x =
[[-1.8, 1.6, 1.9, -0.3, 1.5],
 [-0.3, 0.9, 1.7, 1.5, 0.5],
 [-1.7, 1.6, 1.1, 0.3, 2.0],
 [-0.3, 1.2, 1.5, 2.1, 1.0],
 [-0.9, 1.1, 1.8, 1.0, 0.8],
 [-1.1, 1.1, 1.9, 1.0, 1.1],
 [-0.7, 0.6, 1.8, 1.4, 1.2],
 [-0.1, 1.3, 1.7, 1.6, 0.5],
 [-0.8, 1.0, 1.5, 0.2, 0.4],
 [-0.5, 1.2, 1.8, 1.2, 0.5],
 [-1.3, 1.0, 1.9, 0.9, 1.6],
 [0.2, -0.1, 1.5, 3.0, 1.6],
 [0.4, 1.0, 0.9, 0.7, 0.1],
 [0.1, 1.0, 1.7, 0.9, 0.1],
 [-0.2, 0.8, 1.0, -0.2, 0.1],
 [-1.2, 1.0, 1.9, 0.6, 1.0]]
Counting starts at 1.
The entry directly above 1.4 is 1.0
The entry in row 2 and column 1 -> -0.3
What is the entry at row 1, column 3?
A: 1.9
The largest entry -> 3.0
The entry in the bottom-left corner: -1.2
The entry at row 1, column 2: 1.6
What is the entry in row 3 and column 1?
A: -1.7
The top-right entry is 1.5
The entry in the top-left corner: -1.8
What is the entry just left of 1.3?
A: -0.1
What is the bottom entry of the column that holds the largest entry?
A: 0.6
What is the entry just right of 0.7?
A: 0.1
The entry directly below the largest entry: 0.7
What is the bottom-right entry?
A: 1.0
The entry in row 2 and column 2: 0.9

W =
[[ 173  202 -236  159  -29  497  291  351 -180 -346]
 [ 404  423 -129  369  295  791  369  670 -109 -255]
 [-496 -463 -194 -406 -351 -575 -394 -457 -191 -225]]
Read off the 2nd largest entry.
A: 670
The bottom-left entry: -496
Read off the entry in the top-left corner.
A: 173
Read off the last entry, reading row by row.
A: -225
Read off the entry directly above -496.
A: 404
The entry just right of 173 -> 202
Read off the entry just left of 291.
A: 497
Read off the fourth-last entry, reading row by row.
A: -394
The entry directly below 202 -> 423
The entry just left of -575 -> -351
Read off the bottom entry of the column that holds the smallest entry.
A: -575
The entry in the top-right corner: -346
The third entry, reading row by row -> -236

X =
-23.9  -46.8  -22.2   20.1    1.2   25.2  -25.6  -26.1   15.9   14.7  -18.3   29.6    8.3   12.1
-39.0  -23.5   -0.2    2.3   47.5    9.5   57.0    7.0  -26.2   -9.0   -3.3   -7.3  -18.7   30.0
Indices start at 1.
The maximum is 57.0
The entry just right of 47.5 -> 9.5
Read off the entry in row 1 and column 3.
A: -22.2
The entry directly above the largest entry -> -25.6
Read off the entry in the bottom-right corner.
A: 30.0
The entry just right of the largest entry is 7.0
The entry in row 2 and column 1 is -39.0
The entry just left of 25.2: 1.2
Read off the entry directly below -46.8.
A: -23.5
The entry just right of -26.1 is 15.9
Read off the entry at row 1, column 2.
A: -46.8
Read off the entry just right of -18.3.
A: 29.6
Read off the entry just left of -7.3.
A: -3.3
Read off the top-right entry.
A: 12.1
Read off the entry just left of 29.6.
A: -18.3
The entry just left of 2.3 -> -0.2
The entry just right of 15.9: 14.7
Read off the entry in row 1 and column 1.
A: -23.9
Read off the entry just left of 12.1.
A: 8.3

-9.7,-14.4,-1.1,-20.7,-7.4,26.4,-12.7,7.0
-8.8,1.4,-1.7,6.8,-3.9,26.4,-6.7,13.2
3.5,-12.1,-3.2,5.5,-2.9,26.4,-17.6,3.0
-2.6,45.6,7.2,-5.4,17.1,26.4,40.0,-6.8
1.9,-2.5,0.8,-2.3,7.4,26.4,4.2,-1.1
-8.8,46.6,-13.4,-6.7,10.1,26.4,3.8,-7.7
Rows and columns are numbered from 1.
The entry directly above the largest entry? -2.5
The entry directly above 6.8: -20.7
The entry in row 1 and column 2: -14.4
The entry just left of the largest entry: -8.8
The entry in row 3 and column 2? -12.1
The entry in row 1 and column 3? -1.1
The entry in the top-right corner? 7.0
The entry just left of 5.5: -3.2
The entry in row 2 and column 1: -8.8
The top-left entry: -9.7
The bottom-right entry? -7.7
The entry just right of the largest entry? -13.4
The entry just left of -1.7: 1.4
The largest entry -> 46.6
The entry at row 3, column 1 -> 3.5
The entry directly above 3.8 -> 4.2
The entry just left of -17.6? 26.4
The entry just right of 10.1? 26.4
The entry directly above -2.9 -> -3.9
The entry directly above -5.4? 5.5
The entry directly below -5.4 is -2.3

Read these off the table that follows.
1) Read off the entry just right of the largest entry.
2) Read off the entry just right of -18.8.
3) Read off the entry in the top-right corner.
4) Read off the entry in the bottom-right corner.
5) Read off the entry in the top-left corner.
6) Read off the entry in the bottom-left corner.
7) Read off the entry directly below -14.0.
8) Read off the entry just right of the smallest entry.
[[-14.2  -4.3  -2.6  -9.6  -1.6   5.0  42.3  22.7 -22.8]
 [ -4.5 -10.1  -9.6  -8.3  -3.9   7.9  -0.6   4.7  -9.3]
 [ -6.5   6.0 -27.8 -22.4 -13.4  20.1  40.9  43.8  -2.5]
 [  9.9  12.5  12.8   0.0   9.5 -15.4  -8.1   5.8  -3.5]
 [ -5.5   3.8 -20.9  -4.3  -0.3   6.4 -14.0  -0.9  -9.8]
 [-13.6 -21.7 -16.6  -2.1  15.5   0.6  36.7 -18.8  17.8]
 [  2.1  11.2   9.1  -2.5  10.6  -3.4  10.4  -6.1  12.7]
 [-14.9 -23.5   2.8  11.7  -2.5  -2.5  29.4 -11.7  13.3]]
1) -2.5
2) 17.8
3) -22.8
4) 13.3
5) -14.2
6) -14.9
7) 36.7
8) -22.4
